In the rows, zero is written as 128.
One turn sends every row of this set to another row. A few are shown first. Where does it send the rows asked after them?
J_859: 128,116,120,136,112,126,141,164,105,105,165,136,90,155,137,115,110,135,132,128,140,85,130,134,127,128,103,127,119
J_120: 132,114,130,115,150,147,138,138,95,140,110,109,104,109,146,124,130,124,121,127,150,139,128,136,123,119,133,112,137
J_259: 157,119,129,121,137,124,112,152,120,116,141,133,106,131,137,137,134,126,120,117,143,102,134,119,93,118,172,74,113
J_912: 126,122,143,133,138,114,132,122,143,112,152,130,137,120,127,121,137,149,122,129,130,109,124,151,121,143,129,94,162
J_144: 147,131,89,131,132,110,123,150,132,119,144,139,98,134,132,135,108,140,133,143,139,142,149,104,135,124,118,140,129
J_101: 149,118,152,132,162,139,111,142,140,97,136,119,118,131,112,137,148,136,122,138,108,134,114,130,119,126,131,126,126
J_25: 146,104,105,133,106,110,121,163,105,123,143,131,112,145,116,98,106,128,134,117,139,109,125,134,122,122,121,124,103
J_668: 122,103,100,108,101,107,121,127,126,121,131,138,111,120,119,133,120,145,154,134,141,93,120,113,104,131,135,100,143
J_801: 158,126,138,134,124,142,113,119,136,108,153,124,104,120,143,134,116,123,122,120,119,102,121,88,123,113,102,107,118
J_794: 138,114,94,104,149,145,120,128,132,119,171,143,103,111,142,142,115,134,115,137,119,116,130,131,135,108,129,113,112
J_490: 146,117,162,130,137,138,142,121,132,125,142,136,122,137,138,120,127,127,101,135,126,114,132,158,127,114,137,141,127
J_919: 122,135,137,122,145,145,123,144,126,133,116,137,76,144,157,136,90,136,132,134,121,124,143,130,108,124,147,120,142
J_597: 125,114,117,119,111,108,114,137,107,131,155,129,105,127,152,101,131,120,135,132,165,109,120,118,95,96,135,109,149
J_269: 99,127,141,129,131,125,136,144,109,109,140,134,137,120,133,127,134,128,143,133,130,105,126,136,137,124,179,130,123
J_825: 129,127,136,150,105,104,126,128,150,115,151,129,106,106,103,125,148,134,120,135,127,100,134,135,109,137,131,107,148
J_554: 102,138,102,135,134,124,108,135,125,128,143,137,110,126,140,91,139,121,153,135,127,106,108,97,131,130,152,103,124
J_996: 149,90,112,132,133,142,119,163,132,121,138,145,116,146,129,102,148,144,135,153,151,110,126,148,117,120,142,120,135
J_469: 113,122,146,128,132,152,123,140,131,118,145,135,98,126,137,125,122,141,121,128,126,114,120,63,124,127,151,135,122
J_733: 123,137,113,135,127,121,124,139,126,110,148,143,119,118,145,113,137,118,109,147,127,143,141,133,84,129,147,74,127
J_979: 147,109,126,123,112,126,110,153,118,139,133,154,126,119,141,99,126,114,117,145,159,86,136,115,102,123,131,109,130
J_151: 104,130,121,124,135,127,124,139,122,116,141,137,114,150,133,90,118,152,128,132,135,134,117,145,90,134,146,122,96
J_279: 103,120,157,131,132,126,137,149,125,125,142,137,130,127,140,125,119,129,141,131,126,126,152,79,111,116,133,135,130
J_582: 138,108,114,142,128,109,130,153,123,90,146,152,122,152,142,138,134,122,122,137,126,115,154,128,113,154,149,92,138
J_836: 133,126,150,156,130,144,137,150,121,110,133,120,84,114,140,123,115,132,133,150,135,145,134,116,124,146,152,115,152
J_397: 117,132,133,122,132,122,115,121,127,120,123,136,93,153,123,128,112,154,148,118,97,111,106,130,126,130,126,92,139
J_614: 135,138,99,132,135,107,111,130,122,117,142,133,77,140,141,125,135,112,133,132,130,111,143,130,159,121,131,103,110
J_294: 131,138,125,128,129,124,152,139,111,101,155,112,95,119,141,123,116,155,141,115,122,121,102,116,108,135,118,124,99
J_745: 138,119,151,130,125,116,123,134,121,132,161,143,81,107,151,131,125,130,134,103,100,112,116,108,123,122,124,101,104
J_820: 100,123,139,127,131,133,103,134,116,119,144,135,122,125,144,144,130,134,103,119,128,106,131,161,113,126,137,145,127
J_76: 152,108,121,131,142,146,116,164,131,135,142,138,112,134,137,129,131,126,154,140,131,123,110,82,114,133,108,101,119

J_825 goes to J_859
J_912 goes to J_25
J_294 goes to J_269
Now these:
J_733 goes to J_614
J_597 goes to J_745
J_397 goes to J_151
J_120 goes to J_259
J_490 goes to J_979
J_582 goes to J_144
J_996 goes to J_76

